[ 0.58 -1.35 -0.62  0.40  2.42 -1.19 -4.66  0.52 -0.65  1.60 -1.71 -0.69
  0.33 -0.06 -4.11 -0.41 -0.71  1.11  1.26 -0.84  1.69] = <121>
[ 0.94  4.73  0.33  0.35  5.32 -0.79  0.30  2.24  0.15 -4.06 -4.43  0.33
  1.29 -2.07 -2.16  0.07  0.97  0.29 -0.70  5.38  0.26] = <43>
[ 0.69  2.41 -2.76  0.12 -0.59 -2.89 -1.06  0.29  0.37 -2.45 -2.15 -0.31
 -0.59  1.55  4.39  0.30 -0.26  0.86  0.14 -3.52 -1.28] = <83>
[-0.58 -0.16  0.17  1.16 -4.21  3.94 -4.77 -0.62 -2.23  2.02  5.70  0.89
 -3.61  0.75  1.83 -0.50  0.11 -1.67  0.45  2.26 -0.97] = <15>
[-1.71  0.36  1.88 -0.40 -0.24 -1.72  0.44 -1.52  0.20 -2.20  0.09 -0.68
 -0.70  1.67 -2.18 -0.38 -0.13  1.09  2.04 -2.25 -0.59] = <27>
[-4.43  0.33  1.29 -2.07 -2.16  0.06  0.97  0.29  0.35  5.32 -0.79  0.30
  2.24  0.93  3.48 -0.38  0.12 -1.94 -0.76  0.08  1.09] = <155>
[-0.15  1.27 -2.72 -1.71 -3.96  0.30 -5.56 -0.61  0.70  1.15  2.04 -0.02
 -1.22 -1.96 -3.71  0.64 -0.54  0.15 -0.27  8.20  1.20] = <40>
which: [ 0.64 -0.54  0.15 -0.27]
<40>
which: [ 0.06  0.97  0.29  0.35  5.32 -0.79  0.30  2.24]
<155>
which: [-4.43  0.33  1.29 -2.07 -2.16  0.07  0.97  0.29]
<43>
which: [-3.61  0.75  1.83 -0.50  0.11 -1.67  0.45]
<15>
which: [ 1.27 -2.72 -1.71 -3.96  0.30]
<40>
which: [ 3.94 -4.77 -0.62 -2.23]
<15>
which: [ 2.42 -1.19 -4.66  0.52 -0.65  1.60 -1.71 -0.69  0.33]
<121>

[-2.06  5.83  1.58 -0.61  5.63 -3.05  6.45 -5.76 -2.94 -1.05 -1.68 -5.95
  6.97 -5.60 -0.52 -6.04  6.56  2.65 -0.29  3.41  3.45  2.41  7.18 -2.79
  3.75 -5.76 -0.16 -1.87  5.58 -3.04 -1.90 -2.21 -3.33  6.52  0.51 -4.73
 -4.08 -6.42 -6.20 -3.33 -1.56 -1.58  3.07 -1.95  5.85 -1.48  5.96 -6.23
  7.15 -2.62  0.21  0.78 -6.79 -1.75  6.69]  <98>
[ 3.18 -2.92 -6.01  6.35  0.60  7.08  4.85 -4.01 -6.03  0.45  6.91 -0.27
  1.24 -4.96 -3.12 -2.93 -1.74  6.74 -1.22 -0.70 -3.00 -3.01  0.03  5.12
  1.09  3.59  5.91  1.44 -0.69 -4.42 -2.69  6.01  1.47  3.20 -2.27 -4.94
 -5.64  5.53  6.04  3.12  0.98 -5.83  2.42  1.85 -5.09 -4.26  5.62  6.68
 -5.17  2.13  3.75  4.56 -5.98  4.12  3.63]  <105>
[-2.05  0.88 -0.83  3.48 -5.46  0.46  4.85 -5.30 -0.82  6.81  3.25 -3.72
  7.14  3.48  2.86 -4.67  4.32 -4.05 -5.44  6.54 -4.41  0.37  7.03 -6.60
 -5.46  5.21 -3.64 -2.26 -0.88  6.93  0.80 -3.72  1.28 -1.78 -2.25 -5.25
 -5.52  3.45  7.11  0.56 -4.73  3.05  0.13  1.23 -7.02  5.78 -2.65 -6.47
  4.38 -1.73 -3.70  3.43 -3.94 -0.14  4.47]  <14>
[ 4.51  2.97  3.01 -3.04  5.79  3.47 -6.60  5.88  5.24  0.04 -0.37 -5.42
  5.71  1.96 -1.19  0.92 -6.74 -2.19 -1.59 -3.69 -5.59  7.19  2.98  4.62
  5.60  0.41  0.60 -1.45  5.15 -0.56  5.25  6.29  4.34 -1.51  6.50 -2.86
  5.19 -1.49  6.28  1.35 -0.06  3.74  5.10  1.11  5.48 -6.39 -4.70 -5.75
 -5.08  1.22 -4.85 -1.00 -2.85  1.09 -5.16]  <132>
which: [-4.26  5.62]
<105>
which: [ 7.11  0.56 -4.73  3.05  0.13  1.23 -7.02  5.78 -2.65 -6.47  4.38 -1.73]
<14>

[-3.42  2.18  0.58  0.93 -2.59  0.39 -2.11 -1.77  1.56] = <25>
[ 2.66 -0.75 -0.32 -0.23  0.43 -0.93  0.77  2.20 -1.04] = <76>
[-1.98  0.68 -0.18  0.66  1.36  1.72 -2.32 -4.96  2.74] = <66>
[ 0.73  0.83  0.57  0.36  0.59 -4.93  1.96  3.43 -0.41] = <119>
[ 3.97 -6.97  3.22  3.10 -4.00 -3.65 -1.61 -2.69 -2.00] = <147>
[ 0.73  0.83  0.57  0.36  0.59 -4.93 -0.28  0.72  0.33] = <123>
[ 0.58  0.93 -2.59  0.39 -2.11 -1.76 -2.11 -1.77  1.56] = <129>
which: [ 0.58  0.93 -2.59  0.39 -2.11 -1.77]
<25>
which: [-1.76 -2.11 -1.77  1.56]
<129>

